In the data rows, the value 500 means zero.
Some points, one per row:
[550,606,468,519,467,501,392,477]
[499,422,312,486,468,498,706,589]
[404,574,299,483,515,544,640,557]
[457,490,194,533,495,489,631,650]
[400,425,489,502,597,496,575,516]
[525,536,347,475,423,438,658,608]
[480,608,389,455,457,420,582,643]
[529,622,277,501,427,458,529,632]
[546,535,337,487,383,437,639,639]
[577,611,356,502,370,409,525,640]
[557,691,448,502,337,372,563,576]
[580,623,523,497,332,329,584,583]
[488,554,346,508,435,445,665,567]
[598,679,540,564,307,275,515,546]
[519,607,638,607,312,148,651,573]
[568,624,562,605,372,151,544,563]
[575,616,599,643,274,170,546,590]
[489,509,409,539,505,532,481,499]
[559,658,790,603,311,192,493,469]
[589,615,670,641,283,208,491,522]
[456,353,529,595,540,574,373,514]
[555,600,406,538,427,342,591,522]
[571,465,523,528,298,536,559,555]
[425,449,579,457,575,562,501,490]
[500,503,593,523,605,494,460,299]
[658,387,541,506,473,465,470,436]
[533,395,504,511,591,591,469,346]
[449,472,416,472,575,667,488,451]
[561,553,546,462,486,490,429,482]
[424,465,490,434,577,624,504,512]
[515,579,472,476,528,558,416,451]
[466,434,446,457,554,695,486,463]
[565,572,459,537,507,489,401,417]
[478,395,337,472,550,646,518,561]
[479,494,478,429,530,635,504,482]
[473,499,449,429,522,656,480,517]
[457,487,454,477,573,667,403,467]
[511,453,363,466,479,518,621,578]
Here are 17 more points, each followed by its number:
[530,438,473,433,513,639,453,520] 0
[583,601,565,507,491,456,376,406] 1
[514,508,380,461,519,547,502,549] 2
[463,286,509,531,571,661,321,589] 3
[561,641,460,478,485,525,356,481] 4
[509,324,648,454,501,569,470,552] 5
[549,657,470,481,494,537,343,463] 6
[587,638,502,478,440,550,360,451] 7
[600,661,559,534,451,496,245,427] 8
[593,616,640,544,470,388,410,333] 9
[603,666,465,581,482,415,335,380] 10
[620,657,492,528,431,455,364,424] 11
[633,646,576,566,428,417,303,390] 12
[430,436,686,490,533,520,533,434] 13
[506,563,354,511,491,599,439,503] 14
[580,722,575,545,438,420,360,365] 15
[510,477,516,480,544,546,493,427] 16
Which three of these numbered points are nearest to each point below by angle, seen from the average point of the first points? Their numbers follow each, nearest first.
[485,489,324,462,529,535,568,585] > 2 14 0
[528,455,508,455,531,585,427,503] > 0 3 16
[407,440,628,477,522,449,652,501] > 13 5 16
[461,497,387,447,557,584,515,548] > 2 0 14
[406,317,465,511,625,599,513,523] > 3 0 5
[593,512,445,536,490,496,419,441] > 10 1 8
[412,388,451,487,628,544,596,476] > 16 13 3
[462,173,692,444,534,625,514,589] > 5 3 13
[530,522,736,590,423,371,435,414] > 9 12 1
Now 17 new points, numbered from 0 again:
[545,522,503,462,499,588,404,476] 0
[517,515,416,494,461,479,618,503] 1
[586,658,612,509,475,420,322,418] 2
[485,508,532,469,552,547,447,469] 3
[537,735,502,556,473,417,454,326] 4
[609,623,632,504,419,479,406,354] 5
[580,646,647,518,460,435,413,323] 6
[546,630,640,500,521,478,345,353] 7
[601,586,684,563,469,353,434,301] 8
[479,384,565,468,562,580,494,472] 9
[579,591,727,559,506,368,336,321] 10
[580,573,718,502,486,472,362,331] 11
[570,528,722,500,525,451,377,338] 12
[579,651,594,603,399,294,446,422] 13
[506,582,430,496,482,446,554,508] 14
[566,434,674,484,547,471,475,347] 15
[553,635,533,524,389,364,556,482] 16
Which three of these numbered points are nearest to each point below by angle, seen from the average point of the first points? Their numbers follow each, nearest first.
[395,246,695,486,634,606,487,465] > 9 3 15
[439,272,642,479,630,553,478,497] > 9 3 15
[546,584,527,505,482,519,437,401] > 7 5 6
[515,510,707,515,536,432,400,401] > 12 11 10
[392,278,602,465,608,629,500,544] > 9 3 15
[369,295,685,469,595,605,591,454] > 9 3 15
[434,308,526,457,582,583,524,586] > 9 3 0
[576,611,555,487,441,482,468,402] > 5 6 7
[530,637,487,518,461,507,415,447] > 2 7 4
